arr =
[[132 122 126 127 122 124 127 150 131 154 126 129 121 123]
 [145 138 121 135 134 133 150 120 138 120 135 137 141 135]
 [127 133 119 120 126 133 137 100 124 129 140 108 117 121]
 [119 121 130 126 110 124 114 134 122 148 117 143 115 127]
 [147 131 118 126 121 111 141 135 136 122 120 128 132 113]
 [132 127 131 131 130 129 131 121 134 108 120 120 123 128]
 [150 124 111 126 121 109 141 149 137 134 110 127 122 110]
 [106 129 121 123 143 116 105 126 111  98 117 118 134 117]
 [111 128 135 124 140 125 109 142 120 128 129 114 131 121]
 [130 133 124 122 117 108 121 150 120 136 120 140 136 112]
 [135 137 117 123 141 122 124 130 138 110 122 135 137 125]]
arr[0,0] = 132
arr[10] = [135, 137, 117, 123, 141, 122, 124, 130, 138, 110, 122, 135, 137, 125]
arr[:, 13] = [123, 135, 121, 127, 113, 128, 110, 117, 121, 112, 125]
arr[2,10] = 140
arr[0,3] = 127
arr[4] = [147, 131, 118, 126, 121, 111, 141, 135, 136, 122, 120, 128, 132, 113]
arr[0,1] = 122
arr[10,13] = 125
arr[9,11] = 140
arr[8,1] = 128
arr[5,12] = 123
arr[8] = [111, 128, 135, 124, 140, 125, 109, 142, 120, 128, 129, 114, 131, 121]
arr[:, 11] = [129, 137, 108, 143, 128, 120, 127, 118, 114, 140, 135]
arr[:, 7] = [150, 120, 100, 134, 135, 121, 149, 126, 142, 150, 130]
arr[8,3] = 124
arr[:, 3] = [127, 135, 120, 126, 126, 131, 126, 123, 124, 122, 123]
arr[7,13] = 117
arr[7,1] = 129
arr[10,9] = 110
arr[3,13] = 127
arr[:, 0] = [132, 145, 127, 119, 147, 132, 150, 106, 111, 130, 135]
arr[2,12] = 117
arr[:, 10] = [126, 135, 140, 117, 120, 120, 110, 117, 129, 120, 122]
arr[2,8] = 124
arr[3,0] = 119
arr[7] = [106, 129, 121, 123, 143, 116, 105, 126, 111, 98, 117, 118, 134, 117]
arr[4,0] = 147
arr[9,2] = 124
arr[5] = [132, 127, 131, 131, 130, 129, 131, 121, 134, 108, 120, 120, 123, 128]
arr[6,12] = 122
arr[4,1] = 131
arr[9] = [130, 133, 124, 122, 117, 108, 121, 150, 120, 136, 120, 140, 136, 112]
arr[2,6] = 137
arr[6,7] = 149
arr[6,6] = 141
arr[4,10] = 120
arr[2,7] = 100
arr[5,5] = 129
arr[5,4] = 130

X = [104 101 131 122 103 130 143 121 133 128 133 127 130]
X[0] -> 104
X[8] -> 133
X[2] -> 131
X[10] -> 133

x =
[[120 140 130 127 136 141 126 120 124 129 109 148]
 [125 124 130 131 155 146 124 144 149 139 127 134]
 [135 125 124 100 125 139 145 154 112 149 129 140]
 [144 144 117 131 137 127 120 119 112 120 146 121]
 [130 138 150 142 134 126 145 116 117 146 120 113]]
x[0, 0] -> 120
x[-5, 7] -> 120
x[4, 7] -> 116
x[0, 6] -> 126
x[-2, -1] -> 121
x[2, -1] -> 140
x[-5, 8] -> 124
x[:, 0] -> [120, 125, 135, 144, 130]
x[3, 9] -> 120
x[:, -7] -> [141, 146, 139, 127, 126]
x[3] -> [144, 144, 117, 131, 137, 127, 120, 119, 112, 120, 146, 121]
x[-2, 7] -> 119
x[1, 4] -> 155
x[1, -7] -> 146
x[2, 3] -> 100
x[-4, 2] -> 130
x[-2, 8] -> 112
x[4, 1] -> 138
x[-1] -> [130, 138, 150, 142, 134, 126, 145, 116, 117, 146, 120, 113]
x[0, -3] -> 129
x[0, 2] -> 130
